In the rows, zero is written as 128.
Each run below is a few steps of one of 8 hidden systems, one row a step.
run 1, q_641:
[[137 135  76 127  98 153 146 140 169 114  59 150  79 171 118 125 147 117]
 [137 152 156 102  95 166 155 156  85 174 101 100 141 130  84 154 179 124]
 [101 103 106 141  95 110 113 141  72 154 173 136 111  69 113  96 164 173]
 [133 112 134 130 132 125 107 146  86 150 112 190 130 154 215  99 103 170]
 [153 126 157 184 135 135 122  89 138 172 114 166  91 215  98 109 113 131]
 [149 128  63 111  95 153 154 118 129 104  64 145  85 159  64 150 154 163]
 [162 167 120  86 119 147 138 171  54 185 106 116 138 107 101 128 203 119]
 [ 88 127 134 173  69 112 108 157  75 164 157 167  99  68 136  62 158 163]
 [121  92 143 155 127 167 116 141  97 172 101 190 110 176 212 120  87 206]
 [162  97 133 165 138 120 126  77 112 179 110 161  72 252  76 133 138 127]
 [160 148  58  74  81 134 160 123 103 109  44 165  92 143  31 123 161 164]]
run 2, q_573 (11 x 18):
[[133 131 136  75 192 107  98 136 127 116 115 113 154  86 176 122 123 136]
 [ 96 130 160 144 125 112 129 129 194  93 140 142 129 110 168 110  76 114]
 [133 124 125 127 122 151 162 101 174  96 115 125 142 169  92 165  74 127]
 [115  96  95 102 135 108 122 103 131 114 125  61 150 147  83 146 142  87]
 [ 98 141 136 100 112 123 104 120 125  95 101  78 168  63 112 113 151 149]
 [133 136 166 113 172 146 119 121 163 127 141  96 182  94 177 134  94 157]
 [ 95 103 154 155 149 115 125 102 186  69 146 121 115 139 163 165  89 123]
 [124 128 137  91 138 106 146  92 155  69  86 123 140 161  75 168  86 100]
 [116 111  98  79 140 105 123 109 175 125 118  48 161 110  75 106 136  88]
 [ 94 131 120 102 100 153 123 131 154  83 123  62 190  51 137 130 131 164]
 [117 127 179 132 185 149 111 105 143 100 157  87 201 104 175 169  67 146]]
run 3, q_901, 11 rows:
[[117  98 126  76 114 108 169 162 157 161 179  84 148 124 122 131 124  68]
 [ 73  97 111 148  70 104 113 100 119 100 148 103 151  87  84  94 124 155]
 [146 118 117 107 170 145 104 100 139 112 121  87 211 127 165 126  84 160]
 [101 117 131 173 170  95  81 114 171 105 152  98 100 124 170 112 146  80]
 [ 87 140 147 101 127 136 136 125 165  52  69 116 114  99 115 175 107 133]
 [138 118 135  79 162 117 155 139 172 153 183  63 147  98 102 152 133  88]
 [ 71 100  92 126  83  84 112 128 115  74 159 105 137  58 118 105 141 135]
 [114 120 149  99 155 137 119 112 148 107 133  93 221 111 161 128  45 140]
 [ 91  85  98 173 172  95  85 100 197 111 165  79  97 124 141 110 119  91]
 [ 81 123 134  93 116 128 125 114 161  29  62  80 146 111 128 180 129 122]
 [131 134 165  86 183 105 134 120 179 147 181  42 165  76  91 138 139  83]]
run 4, q_216:
[[109 124 106 205 109 109  86 108 159  76 135 148  71 109 170  94 170 157]
 [140 168 172  84 126 136 148 115 147  76  42 156 169 165 136 151  78 124]
 [131 148 138 163 157 128 142 143 142 157 173 101  71 130  79 169 165  40]
 [ 75  94 104  67 104 115 135 156  65 103 121 129 136  51 120 147 113 181]
 [197 131 142 120 165 141 128 121 130 213 175 113 198 168 156  89 109 122]
 [ 80  87  88 209  98 121  96 112 171  91 146 138  56 114 164  99 149 167]
 [147 151 159  74 106 130 148  98 131  86  33 148 190 197 114 139  81 132]
 [149 163 128 172 164 114 126 130 144 156 174 101  62 122  65 144 198  38]
 [ 74 115 111  55 107 118 129 169  68  83 102 135 140  27 148 143 121 188]
 [201 144 169 138 176 158 134 125 137 220 186 109 206 178 174 112  98 106]
 [ 58  66  82 217  97 120 104 110 168  82 159 149  32 114 149 123 128 174]]
run 5, q_777:
[[124 120 106 143 120 107 147 120 176  84 152 123  73 136 102 159 152  94]
 [121 143 124  70 139 124 154 160 103 115 135 112 164  83 115 163 107  93]
 [ 95 111 135 160 137 116  86 122 123 161 170  90 152  88 137  82 131 125]
 [ 94  98 124 132  92 159 126 121 147  98  95 129 141 130 164 132 100 195]
 [182 133 149 117 168 126 124  93 162 132 123 115 163 196 155 132 119 112]
 [117 126 104 125 128  80 119 105 163  67 118 120  79 118  88 127 164 102]
 [138 173 127  69 135 142 153 173 133 116 124 115 166  62 136 140 120 109]
 [101 110 139 187 130 128  94 128 137 153 195  84 144  97 168 102 147 116]
 [ 84  90 132 132 101 148 134 110 138  70 107 134 144 138 156 166  71 187]
 [173 122 144  95 198 109 114  90 172 144 116 106 169 188 138 118  96  99]
 [103 123 100 111 103  74 120 108 181  71 104 101  85 103  86 101 183 103]]
run 6, q_641, 11 rows:
[[154 121 122 104 125 109 139 103 139 125 127 101 148 172  97 134 146  99]
 [137 160 115 111 107 119 131 121 120  94 125 121 156  80  94 119 144 136]
 [133 149 134 144 152 148 109 153 121 137 144 119 142  83 179 119 141 134]
 [ 89 110 158 176 133 117 114 127 137 118 144 141  98 142 167 136 112 111]
 [120  99 137 102 151 130 145 111 151 121 104 135 113 165 115 164  77 138]
 [162 124 101  83 138 108 147 114 151 135 137  96 139 144  77 126 149  98]
 [130 165 111 110  85 120 134 144 124  93 134 118 171  73 125 103 152 120]
 [120 148 157 169 146 157 102 142 113 139 159 117 160  84 185 123 118 144]
 [ 88  91 142 184 156 115 101 106 144 110 143 138  88 158 166 147 101 121]
 [130 107 136  76 157 116 151 109 163 104  81 134 111 181 103 169  86 116]
 [168 145 106  71 127 110 160 125 165 140 142  86 144 114  55 118 162  94]]
run 7, q_901:
[[120 126 165 128  92 108 155 152 127 134 169 143  82  99 126 137 182 140]
 [157 137 120 104 103 125 165 125 108 107 153 172 159 115 113 131  90 172]
 [155 124  83 152 135 118 122 125 123 149 162 145 150 166 140  92 100  87]
 [ 95 135 113 168 108 146  97 119 107 115  66 137 117 161 121 121 125 112]
 [143 137 162 110 164 164 126 130 124 174  92  99 124 147 118 155 147 138]
 [135 118 137 123 122 104 131 142 114 144 156 138  77 101 138 126 193 151]
 [148 148 154 106  98 123 161 138 114 106 134 181 152 120 149 127 103 163]
 [161 133 102 161 139 127 137 122 145 158 170 156 126 158 120 102  93 103]
 [113 130  81 156  98 145 114 126 100 106  78 142 113 162 118 133 133 113]
 [142 147 171 113 150 153 125 132 100 180  94 105 146 156 110 146 145 117]
 [129 117 129 133 127 116 115 139 108 163 141 143  71  97 127 102 183 165]]
run 8, q_229:
[[113 121 138  62  94 146 194 183 185 179 112 117 109 125  96 130 118  97]
 [150 112 110 112  64 134 164 133  76 161 179  90 167 129  73 140 179 137]
 [133 126 103 161 117 114  78 108  33 113 143 148 160 102 146  98 151 183]
 [132 138 145 174 184 146  78 126 130 136  97 169 118 153 218 104  92 147]
 [121 130 156 147 135 147 157 138 210 143  92 160  48 184 130 144 108 100]
 [155 133 135  52 108 115 194 147 131 144 119 132  91 135  48 166 162 112]
 [151 136 110  94 107  86 129 147  47 153 190 114 162  79 104 107 191 109]
 [ 97 127 120 177 100 140  83 153  56 134 146 155 166  84 209  84 116 162]
 [126 104 140 188 159 184 114 125 150 161 107 170 107 193 203 136  61 173]
 [150 109 124 122 138 121 160 109 193 146  82 164  28 220  78 143 131 115]
 [172 167 143  30 115  80 173 147 105 149  99 137 103 116  37 125 199  92]]
run 9, q_775:
[[166 171 141 140 135 111 102 103 114  76  80 157  98 137 146 122 197 150]
 [151 189 179  90 148 147 164 173 135 133 126 135 141  92 134 161 123  87]
 [ 99 111 107 169 120 128 135 166 138 160 182 142  53  90 133 121 151 118]
 [116 107  82 108  90 141 166 131 109  99 119 169 138 143  98 155  61 154]
 [152  99 140 132 146 135 119 115 109 216 140 110 150 194 119 105 125 122]
 [143 146 116 132  90 114 107 109 106  91  70 148 104 138 123 105 195 165]
 [160 182 173  91 144 164 155 162 103 144 128 118 179  99 139 166 129 118]
 [118 123 124 189 142 129 113 148 122 155 176 156  49  96 154 120 161 139]
 [134 132 104 102  99 143 181 138 132  88 103 189 122 148 114 164  62 147]
 [150  99 142 129 138 133 137 134 119 231 157 107 125 191 114 114 141  93]
 [130 141  91 132  69 112 119 115  88  89  75 153  95 126  90 108 196 167]]
run 10, q_775, 11 rows:
[[137 128 166  72 194 160 136 132 166 156 106  88 161 118 140 158  89 144]
 [116  85 136 150 119  67 108 121 149 109 175 129  76 134 181 109 186 126]
 [132 162 137 108  94 121 166 104 154  63 125 137 178 113  69 141  75 120]
 [140 114  92 142 182 134  97 137 147 197 168  73 139 121 136  91 137  86]
 [ 78 121  90 148  91 102  92 115 106  37  76 153 117 120 153 120 124 133]
 [113 127 199 100 170 161 137 123 151 162 121  76 188 132 125 161  68 115]
 [117  77 111 152 141  79  91 100 168 112 157 106  57 127 155 104 197 151]
 [137 157 134  73 102 100 163 113 134  41 119 139 201 114 104 145  76 113]
 [124 122 131 169 178 127  88 125 159 208 185  73 142 107 132  72 132  81]
 [ 83 121  59 142  96 117  97 113 142  18  70 143 110 107 153 124 121 149]
 [111 116 196  97 176 147 137 125 143 156 140  67 210 154 142 172  57  79]]
run 11, q_777:
[[154  87 146 117 110 150 131 139 123 148 127 125 129 169 228 139 180 200]
 [181 134 147 159 122  80 135  72 120  70 164 186 132 190 133 134 122 134]
 [150 155  52 113 163 119 142 132 152 105 113 168  90 120  78 129  82  86]
 [ 93 150 124 110 111 135 132 189 117 169 104  99 126 107 119 112 149  38]
 [ 87 128 182 164  86 161 129 134  98 158 155  92 143  84 102 141 151 163]
 [141  85 126 130 163 154 115 107  94 149 144 131 130 143 169 159 111 215]
 [151 106 132 117 144  72 109  95 126 111 106 181 112 198 164  97 113 128]
 [159 171 106 109 105 113 162 126 174 111 100 164 108 140  66  98 122  93]
 [140 159  86 122 117 163 147 178 120 157 143  91 123  93 100 143 176  74]
 [ 78 129 158 171 107 147 108 150  52 133 155 111 141  85 146 158 147 140]
 [116 101 168 151 163 149 111 104 107 153 131 161 129 140 157 137  63 201]]
run 12, q_573, 11 rows:
[[128 127 137 118 105 110 133 136  89 152 119 146  95 131  93 122 165 134]
 [164 136 113 110 128 123 131 144 108 169 145 148 122 112 133  92 155 154]
 [145 136 108 164 112 134 126 151 110 137 163 166 116 121 175 110 139 140]
 [144 151 129 173 124 147 132 138  92 139 122 183 106 162 141 136 114 122]
 [135 122 121 144 129 128 125 139 105 175 106 153  76 176 110 118 149 104]
 [134 125 119 113  83 123 146 155  99 170 116 147  92 131 108 103 181 138]
 [166 141 120 132 111 137 137 154  81 183 172 154 128 105 135 103 158 158]
 [149 135 106 182 132 138 114 148  83 147 163 183  98 124 177 114 137 152]
 [147 146 132 168 121 132 128 143  83 147 107 206  89 185 153 123 123 114]
 [146 134 123 148 108 122 140 146 109 191 111 169  65 184  96 102 164  95]
 [151 130  93 119  75 138 154 167  82 189 132 154  84 124  99 104 200 146]]
run 13, q_216, 11 rows:
[[132 111 144 105 146  92 123 119 132 120 123 112 112 161 136 143 161  96]
 [118 131 153 109 114  87 137 125 129  99 158 123 141  88 117 124 136 120]
 [152 128 107 102 156 135 138 128 160 119 158 102 160 106 145 135 114 131]
 [106  99 103 155 134 124 107 119 135 108 148  99 144 143 164 135 119 108]
 [102 110 147 127 140 105 110  88 141 102 113 114 147 144 108 125  93 131]
 [132 113 136  94 154  96 128 107 164 124 127  93 117 141 103 132 149 104]
 [118 115 132  95 115  94 127 132 126  95 151  92 147  96 136 134 165 120]
 [151 131 133 119 156 119 122 110 141 106 173 101 183 106 151 131 114 133]
 [112  92 109 146 160 112 108 107 167  97 154 107 129 138 167 137 104 115]
 [ 93  95 144 111 128  92 122  94 152  88 113 101 150 158 119 134  97 102]
 [129 113 136  96 148  85 127  95 159 115 147  74 136 124  76 132 149  96]]
run 14, q_731:
[[133 132 131 119 106 135 131  98 131 120 110 116 151 122  81 116 132 170]
 [171 135 114 111 156 135 135 127 134 117 150 109 146 131 152 153 148 129]
 [119 147 136 149 127 101 116 132 113  95 140 159 107 106 143 123 136 112]
 [108 133 121 121 132 153 134 140 148 125  97 138 132 119 132 127  78 134]
 [118  96 115 142 131 130 129 117 152 138 139 103 105 155 120 142 138 115]
 [118 125 135 102 114  95 124 113 107 113 121 115 150 117  98 114 138 126]
 [152 142 133 122 155 138 124 128 150 138 150 110 156 109 151 119 127 136]
 [122 130 118 152 110 119 119 130 134  93 132 148 101 119 154 124 152 141]
 [112 130 134 126 125 144 134 122 126 100 103 132 150 140 125 150  83 124]
 [134 114 118 135 163 119 119 110 156 140 139 112  99 140 104 134 127 114]
 [115 124 120  86 107  95 134 137 129 111 118 117 134 102 113 111 146 116]]
run 15, q_731, 11 rows:
[[ 91  93 100 156 142 168 119 146 146 176 143  90 105 132 127 141 113 116]
 [ 97  79 130 109 104  90 108 109  86 128 115 113 120 136 111 118 154 157]
 [159 133 174  96 150 124 132 108 136 143 131 119 184 146 149 120 110 147]
 [172 155 125 157 125 118 132 118 159 117 148 155  90 131 132 107 170 135]
 [124 162 108 117  93 150 150 153 107  92  99 145 151 113 123 146 112 107]
 [117 123 120 165 174 153 113 131 125 156 155 108 112 124 125 156 105 106]
 [ 95  93 114  95 118  90 116 132 105 128 100 140  93 119 122 110 144 145]
 [130 119 173 105 122 138 143 128 149 154 136 106 179 147 147 126 101 127]
 [161 134 116 165 119 116 123  99 143 128 157 139 100 132 105 107 168 153]
 [142 154 105  93 108 137 141 145 100  91  92 138 169 126 140 143 124 120]
 [126 139 145 178 175 147 111 131 136 150 157 120 110 130 142 147 116  97]]
run 16, q_229 (11 x 18):
[[114 165 143  78 127 152 155 177 145 127  52 166 118 121 138 138  80 103]
 [145 120 134 139 134 151 158 147 132 196 190  87 122 141  85 159 148  84]
 [ 78  90 107 121  67  99 118 131  66 103 120 134 108 100 108 125 166 168]
 [170 127 162 106 176 124 106 116  93 160 138 142 186 146 186 109 101 165]
 [123 131 107 203 105 131 117 126 192 132 140 155  67 148 150  81 142 116]
 [142 152 132  70 118 161 169 154 119 114  44 159 116 153 113 175 117 140]
 [170 137 134 140 161 104 135 128 100 180 206 110 118 134  81 141 166  72]
 [ 59 116 113 122  74  99 107 162  77 105 105 151 101  62 143  96 154 155]
 [162 122 170 116 166 162 130 138 110 186 145 135 189 165 204 135  81 156]
 [120 105  93 210  89 125 132 110 183 131 152 162  47 170 111  95 140 132]
 [162 152 124  31 133 135 159 142  98 119  27 166 122 149  99 152 126 153]]

Which system made each run below?
run 17:
[[123 175 199 141 132 100 140 114 146  77 147 158 128  89 114 138 105 120]
 [126 100  91 110 167 136 142 146 181 155 169 111 104  98 134 131  94 129]]
 -> q_777
run 18 (2 x 18):
[[110 106 132 124 152  91 111  83 138  96 152 137 131  86  99 113  87 178]
 [149 101  90  87 134 112 138 117 195  92 130 118 151 150 177 114 107 132]]
 -> q_731
run 19:
[[115 137 106 117  99 139 147 148 119 102  82 166 146 165 144 135  76  95]
 [123 119 136 149 137 147 127 116 138 191 126  94 120 169  75 124 124  91]]
 -> q_901
run 20:
[[145 132 142  81 146 138 120 155 108 141  90 118 163 144 190 132 141 119]
 [ 98 133 184 166 123 110 127 129 163 138 166 129  97 103 128 116 130 104]]
 -> q_573
run 21, 2 rows:
[[125 146 131 137  90  93 145 129 148  97 163 126  91  79  86 120 187 115]
 [136 143 116  78 132 138 135 158  77 103 131 130 184  79 172 150 118 149]]
 -> q_229
run 22 (2 x 18):
[[149 133 132 121 181 128 115  98 158 125 123 113 125 121 119 131 119 149]
 [112 104 136 111 128 104 124 137 134 110 123 114 114 144 167 145 152 105]]
 -> q_216
run 23:
[[111 131 130 149 130 126 103 104 159  93  98 114 150 142 145 112 109 114]
 [131 135 157 119 155 138 124 107 158 110 109  92 131 129 120 159 141 129]]
 -> q_641
run 24 (2 x 18):
[[ 93 150 149 143 113  92 104 123  61 129 121 167 122  81  79  90 116 132]
 [165 149 136  79 164 159 145 155 167 189 103 135 120 110 137 103 123 157]]
 -> q_216
run 25:
[[141 145  87  97 186 129  96 158 109 138  95 119 140 122 179 118 129  83]
 [ 79 132 173 181  99 137 125 141 138 152 129 122 121 144 122 122 109  71]]
 -> q_229
run 26:
[[152 140  78  99 130 138 145 135 142 101 110 153 143 120 129 124  94 143]
 [124 131 122 156 122 138 125 144 129 151 150 106 149 150 139 121 127  64]]
 -> q_901
run 27 (2 x 18):
[[ 91 139 160 133 135 102 136 138 151 116 190 147 142  44 123 106  62 123]
 [131  83  85  94 143 170 152 136 194 150 127  83 151 154 148 144  84 141]]
 -> q_216
run 28, 2 rows:
[[163 124 170 143 173 165 108 121 136 148 161 103 153 117 209 145 154 199]
 [124  83 135 149 136  73 120  89 158  61 152 168  93 171 188 139 115 153]]
 -> q_777
run 29:
[[ 83 117 157 136  95 139 141 169 122 132 118 143 105 125 172 142 128 123]
 [117  86 155 126 137 129 140 115 117 172 151 129 126 159 110 144  93 150]]
 -> q_641
run 30 (2 x 18):
[[118 114 132 150 117 138 111  77 152  88  57 108 143 220 117 143 113 111]
 [152 158 151  96 180 105 121  90 157 120 100  84 116 133  46 145 160  83]]
 -> q_731
run 31 (2 x 18):
[[145  96 115 130 130 125 117 122 115 121 120 142 105 167 177 138 163 170]
 [137 150 182 123 118 111 139 114 118 112 103 157 143 171 122 138 109 102]]
 -> q_731
run 32, 2 rows:
[[112 114 176 112 108 133 151 139 164 132 124 124 128 133 155 135 120 144]
 [145 122 127 150 108 126 150 100 144 119 160 134 122 141  91 135 125 148]]
 -> q_731
run 33, 2 rows:
[[152 141 118 102 106  81 100  93 124  88  86 127 169 144 135  68 165 136]
 [168 196 181 152 140 155 118 116 141 122 112 136 137  95 133 116 159 167]]
 -> q_641
run 34:
[[131 141 145 156 140 129 111 129 133 177 139 154 122 117 137  75 110 134]
 [124 112 111 161  97 152 132 121 154 118 107 143 100 167 154 127 129 150]]
 -> q_641
run 35 (2 x 18):
[[135 147 120 163 187 149  85 115 134 123 103 117 115 133 152 136 127 123]
 [ 80 111 180 126 134 110 118 132 121 118  96 138  99 139 150 147 116 119]]
 -> q_216
run 36 (2 x 18):
[[ 94 119 117 141 135 164 111 160 169 172  86 104  97 134 150 106 129 101]
 [ 93 113 176 142  81 149 132 117 100 136 101 112 136 144 110 151 147 163]]
 -> q_216
run 37 (2 x 18):
[[122 119 109 121 144 178 131 144 141 133 111  96 165 141 162 160  94 122]
 [104 107 142 143 135  93 105  99 124 123 143  83 134 145 101 132 143  81]]
 -> q_641
run 38, 2 rows:
[[ 96 109 166  95 180 105  77 133  53 195 116  93 146 108 120 116 140 117]
 [103 106 172 125 117 102 110 119 172 130 120 154  94  94 172  74 138 206]]
 -> q_573
run 39:
[[151 110 126 119 148 117 170 137 182  95 146 172  82 184 178 175  98 105]
 [116 132  96 121  97  89 159 124 119 101 134 144 108 148  40 140 109  55]]
 -> q_573
run 40:
[[ 92 112 136 135  81 117 130 140 109 141 114 130 175 176 143 104  86  67]
 [ 99 116 132 159 121 160  98  97 143 147  91  71 122 133  82 123 155 151]]
 -> q_775
